In the rows, zero is written as 128.
A single turn carries every row of the set below to another of its rows. Some are shown first; where does it send the rows asked next?
J482: [167 142 134 152 115 126 121 144 145 103 122 142 142 121 131 139 114 141
 118 123 160 142 146 105 138 130 146 139 114 116 146  95 155 129  97 147
 137 121 116  94 120 136 183 112  89 133 129 116 156 113 129 138]
J821: [112 126 114 119 121 112 124 113 132  94 149 126 129 132 131 134  97 106
 140 104 154 138 131 133 152  85 158 130 119  85 127 107 159 170 134 138
 134 117 156 113 115 114 125 138 100  91 120 119 161 125 142 137]
J302: [130 140 145 141 131 126 126 126 148 143 129 137 123 114 155 134 151  86
 166 102 115 136 107 133  93 119 131 101 111 104 138 129 137 134 124 106
 120 151 120 111 121 137 126 145 142  74 102 137 128 119 105  93]
J70: [107 155 165 116 119 127 131 142 128 149 145 156 133 120  81 120  88 151
 148 130 131 100 134 117 123 140 100 119 132 138 137 138 138 115 108 150
 112 149 118 142  98 128 142 112 144 123 115 136 103 116 132 136]
J398: [132 140 139 133 121 133 129 124 138 136 133 127 130 105 156 131 156  93
 182 113 124 131 120 142  91 125 136  97 121 110 128 130 125 132 129 108
 118 161 128 116 136 140 121 142 152  84  98 136 117 115  96  99]
J753: [110 144 122 118 116 125 137 106  90 145  92 128  99 160 148 167 139 119
 132 103 134 147 124 141 120 128 122 139 125 126 126 117 140 146 148 140
 131  91 132 120 160  99 141 125 108 129 123 113 151 152 145 108]
J291: [171 101 105 132 122 134 172 137 147 125 123  94 137 146 168 127 137 131
 129 109 112 140 141 140 132 143 119 119 148 132  95 124 117 109 133  98
 136 133 113 131 149 130 150 110 105 129 108 130 124 112 104 113]
J577: [103 116 125 125 124 119 116 118 134  87 148 119 122 123 127 119 101 111
 146 101 154 129 132 136 162  95 157 141 123  71 126 114 154 156 134 144
 152 107 159 108 125 118 122 151 112  98 127 117 149 126 130 126]
J899: [177 107 103 129 138 132 165 134 140 132 131  83 137 138 173 132 141 138
 120 113 123 148 128 130 129 132 121 128 145 132  92 123 115 109 124  90
 137 135 115 139 128 132 138 124 111 128 107 130 124 112 117 122]
J510: [178 112 113 133 117 140 164 143 142 139 131  84 123 145 170 129 130 132
 128 104 115 135 131 140 138 129 119 127 142 132  99 129 122 111 141  91
 139 139 119 137 137 135 148 118 115 134 105 130 124 105 105 128]
J408: [131 146 138 135 132 130 133 121 132 144 136 126 114 108 138 133 153  96
 172 110 111 141 116 137  89 120 136  95 111 107 132 138 130 135 122 108
 117 151 139 115 118 146 126 152 156  72 108 126 126 112 120 102]
J770: [173 151 133 131 112 135 121 156 140 106 129 135 135 125 131 138 107 154
 123 119 149 138 155  97 135 120 146 133 115 130 140  89 141 135  97 149
 136 119 120  90 117 135 169 111  92 139 136 123 162 110 121 140]
J133: [179  94 106 137 136 138 174 135 136 138 125  96 131 155 172 132 140 123
 131 109 114 141 140 141 134 144 116 128 150 128  98 131 123 112 134 102
 138 137 123 127 133 133 141 118 123 131 102 134 118 116 110 128]
J879: [120 115 111 106 112 124 143  94 107 112 151 166 111 142  98 111 121 131
 150 108  98  90 158 115 160 114 104 124 137 134 113 138 118 106 133 107
 127  86 112 137 125 123 132 134 124 132 130 146 139 110 136 150]
J20: [106 159 170 114 116 122 133 157 127 157 142 155 125 125  79 123  86 150
 130 115 139 106 131 120 128 150 105 113 131 133 126 136 126 117 106 161
 121 155 123 138 103 125 138 123 136 122 118 130 108 115 140 130]
J759: [149 139 154 125 114 115 103 142 123 135 137 118  98  95  94 111 145 133
 145 121 152 127 118 120 128 116  91 124  79 153 110 128 120 154 120 121
 133 120 116 141 147 111 114 152 116 153 136 127 118 155 129 102]
J688: [117 112 106 105 110 122 144  96 110 106 148 154 132 141 117 108 126 130
 140 113 101  96 153 111 173 113 101 129 132 118 121 158 113 101 136 119
 128  87 104 131 131 120 121 136 122 136 129 147 145 108 133 142]
J322: [132 125 139 123 112 118 156  97 131 126 131 102 128 120 163 150 110 135
 132 152 122 140 144 100 128 133 137 122 104 135 116 123 127 119 139 171
 134 142 116 122 149 122 125 151 134 170 143 135 116 129 148  82]
J424: [173 158 139 149 105 123 119 143 141 107 121 150 142 124 135 134 105 148
 119 133 150 140 154 107 149 126 141 132 117 123 138  86 142 136  99 145
 142 131 120  74 107 138 171 109 104 131 139 122 146 118 121 128]
J309: [107 152 171 121 113 121 124 149 131 158 144 158 119 124  90 125  94 145
 144 118 130 105 133 127 119 139  96 109 122 141 127 138 121 123 115 151
 116 150 126 143 102 143 131 120 149 121 102 135 103 124 144 126]
J145: [111 127 124 127 123 122 113 112 129  90 155 123 121 121 123 112 102  99
 144 104 155 132 122 130 156 105 154 128 123  81 123  98 150 161 122 132
 147 101 158 110 132 115 122 136 102  90 115  97 150 121 135 127]
J414: [135 131 138 135 127 136 113 118 137 150 133 128 127 114 143 121 151  87
 166 110 122 136 112 123  95 116 141  98 100 109 122 132 126 124 131 100
 123 160 137 113 127 143 121 143 151  76 105 138 137 120  99 107]
J506: [144 132 133 125 108 123 172 103 132 140 129 114 114 115 150 157 115 141
 125 144 115 134 148 108 122 134 143 114 102 138 111 117 130 121 133 150
 143 134 125 132 147 131 128 143 157 177 148 141 117 133 140  92]
J924: [114 115  99 100 100 124 145 106 111 112 148 168 114 143 118 118 124 145
 136 121  99 103 153 110 152 118 104 126 137 123 126 150 114  99 136  97
 121  88 112 133 135 122 132 131 123 124 125 147 139 121 136 149]
J514: [126 151 156 121 106 113  98 142 131 132 141 119 118  96  95 116 154 130
 146 119 148 136 119 116 131 125  96 127  83 143 101 135 124 151 120 136
 116 124 122 145 127 109 119 151 113 152 143 136 144 154 136 111]
J738: [115 113 103 106 115 122 136  88 107 114 147 164 137 148 106 112 115 135
 152 115 105  98 138 120 155 119 108 131 131 112 119 158 119  94 136 104
 129  88 103 143 118 124 127 143 128 136 125 139 134 109 140 145]
J47: [171 147 148 141 117 121 132 152 136 107 131 135 134 117 129 128 103 152
 125 138 162 135 151 108 144 133 144 129 125 114 152  81 134 127 106 139
 144 111 115  89 128 137 176 115  95 142 124 112 153 114 115 140]
J390: [100 160 161 121 117 130 134 151 128 165 144 170 120 120  82 111 100 149
 135 102 135  95 134 107 128 148  94 113 134 132 129 130 133 122 114 144
 118 142 131 128 110 126 132 115 146 133 114 146 118 125 125 141]
J191: [148 146 141 141 133 141 136 127 136 145 144 125 123 111 137 136 157  94
 172 105 115 137 108 141 106 128 135 107 112 112 130 128 134 135 130 112
 118 159 131 102 130 135 125 145 155  73 110 130 125 106 111 101]
J541: [126 126 145 131 108 123 171 105 144 128 124 115 120 114 147 159 111 148
 131 149 115 130 144 109 129 130 145 113 105 140 101 133 123 143 135 156
 141 142 115 130 127 133 132 143 143 179 144 141 121 130 149  89]
J554: [108 155 173 124 112 124 134 142 127 158 144 168 124 127  87 126 102 142
 145 119 138 102 139 121 124 151  99 115 137 149 133 132 133 126 105 148
 127 152 122 137 100 135 137 114 150 117 114 143 102 119 134 131]
J767: [111 117 102 109 102 121 154  88  99 113 141 164 120 130 116 111 119 129
 148 111 101 100 157 109 154 102  99 131 141 120 119 147 112 104 135 102
 135  99 118 140 131 131 120 142 130 139 118 146 137 118 136 154]
J660: [174 103 109 125 127 133 171 136 147 138 119  89 135 140 175 134 129 135
 123 117 117 149 120 139 134 140 115 137 150 132  90 122 125 120 124 108
 143 142 118 128 145 128 150 119 110 140 117 140 130 120 109 111]
J377: [128 145 152 128 104 121 102 142 135 133 143 117 117  97  85 112 154 113
 135 110 154 135 126 120 125 109  90 120  82 143 105 117 122 144 130 138
 127 116 122 153 133 107 110 137 112 155 128 124 135 145 132 105]
J252: [109 120 121 131 129 106 118 116 130  97 150 113 121 133 128 121 105  96
 137 101 167 129 124 136 159 101 148 136 118  79 120 113 149 173 133 140
 151 108 153 123 134 115 115 135 114  91 122 106 152 125 133 124]
J613: [112 156 174 117 114 115 133 146 135 159 143 168 132 133  91 124  97 147
 137 113 128 108 126 120 120 144  97 113 137 129 138 139 139 118 108 153
 112 139 135 145 101 131 138 122 149 115 123 130 110 106 136 137]
J547: [124 120  99 108 112 124 144  96 113 101 149 147 114 145  98 117 115 119
 153 116  98  96 160 117 151 123 104 141 137 113 112 151 122  98 134 101
 121  88 110 142 132 118 124 134 130 136 118 140 141 113 135 146]
J697: [161 151 141 142 125 123 123 146 141 115 123 139 142 117 133 127 108 154
 130 121 156 135 151 109 143 139 145 128 129 121 144  84 135 130  95 139
 144 129 110  92 125 125 184 105  82 140 137 112 149 112 131 140]
J961: [137 130 142 133 129 133 137 122 133 139 139 129 128 102 141 147 149  82
 177 109 135 131 103 133 103 127 137  96 114 120 131 124 131 138 128 120
 129 152 132 110 127 147 122 144 154  72 100 135 119 112 105 103]
J535: [114 145 125 122 118 109 136 107  94 155  95 125 103 148 139 171 144 114
 135 110 136 129 126 138 128 123 112 146 106 128 133 127 122 135 137 145
 121  84 139 114 141 103 147 129 112 121 122  97 155 150 155 111]
J788: [180 148 144 135 108 126 120 151 138 120 121 145 131 124 130 133  99 148
 126 124 155 134 145 106 135 128 137 141 118 126 153  83 143 133 109 136
 147 132 117  89 128 135 177 113  92 145 124 123 146 115 117 136]
J196: [171 104 114 126 124 124 173 140 143 141 124  85 125 154 158 132 134 135
 130 111 121 145 137 138 134 135 116 135 162 132  90 131 119 104 138 100
 140 137 118 134 138 128 144 116 121 134 104 133 120 112 114 118]
J685: [108 122 107 132 123 120 107 105 127  90 145 119 116 122 112 122 108  96
 144 117 159 128 135 124 153  92 160 132 120  82 118 114 153 160 129 145
 140 104 159 114 124 113 127 134 106  94 120 110 154 120 136 134]
J257: [105 129 118 122 125 117 118 110 121  94 149 115 113 137 118 122 111  95
 130 104 155 126 141 122 163  91 149 135 122  74 122 112 153 160 131 142
 137  99 158 121 132 107 122 133 112 101 132 103 147 131 134 131]
J305: [115 159 171 118 119 120 137 153 125 153 140 163 126 126  87 126  93 142
 138 124 128 107 128 121 128 147  87 107 129 136 131 138 133 110 107 158
 113 137 114 129 108 133 130 118 147 118 100 139 109 123 122 137]
J964: [171 113 119 139 119 135 164 140 150 121 121  97 130 144 174 123 131 130
 122 113 104 148 133 133 127 127 121 125 146 128  87 125 115 103 126  98
 150 133 109 146 134 137 126 121 124 126 106 125 118 110 100 116]
J205: [111 125 124 126 123 121 118 113 125  94 150 130 118 130 121 117  93  99
 147 100 153 123 133 123 159  93 162 148 112  75 127 100 153 163 133 134
 140 117 153 105 132 112 119 134 114 101 127 104 152 133 146 133]
J301: [111 136 134 124 116 119 122 103 100 138  88 132 101 146 148 176 136 116
 131 103 141 143 116 144 129 115 116 138 115 118 127 114 115 133 157 142
 131  90 123 117 152  98 137 126 106 125 114 103 153 147 142 106]

J20 moves to J196
J322 moves to J535
Where do these go?
J770 moves to J767
J547 moves to J961
J753 moves to J377
J301 moves to J514
J291 moves to J685
J398 moves to J482
J738 moves to J191
J414 moves to J424
J257 moves to J309
J305 moves to J899
J613 moves to J510
J70 moves to J133
J821 moves to J390
J788 moves to J688

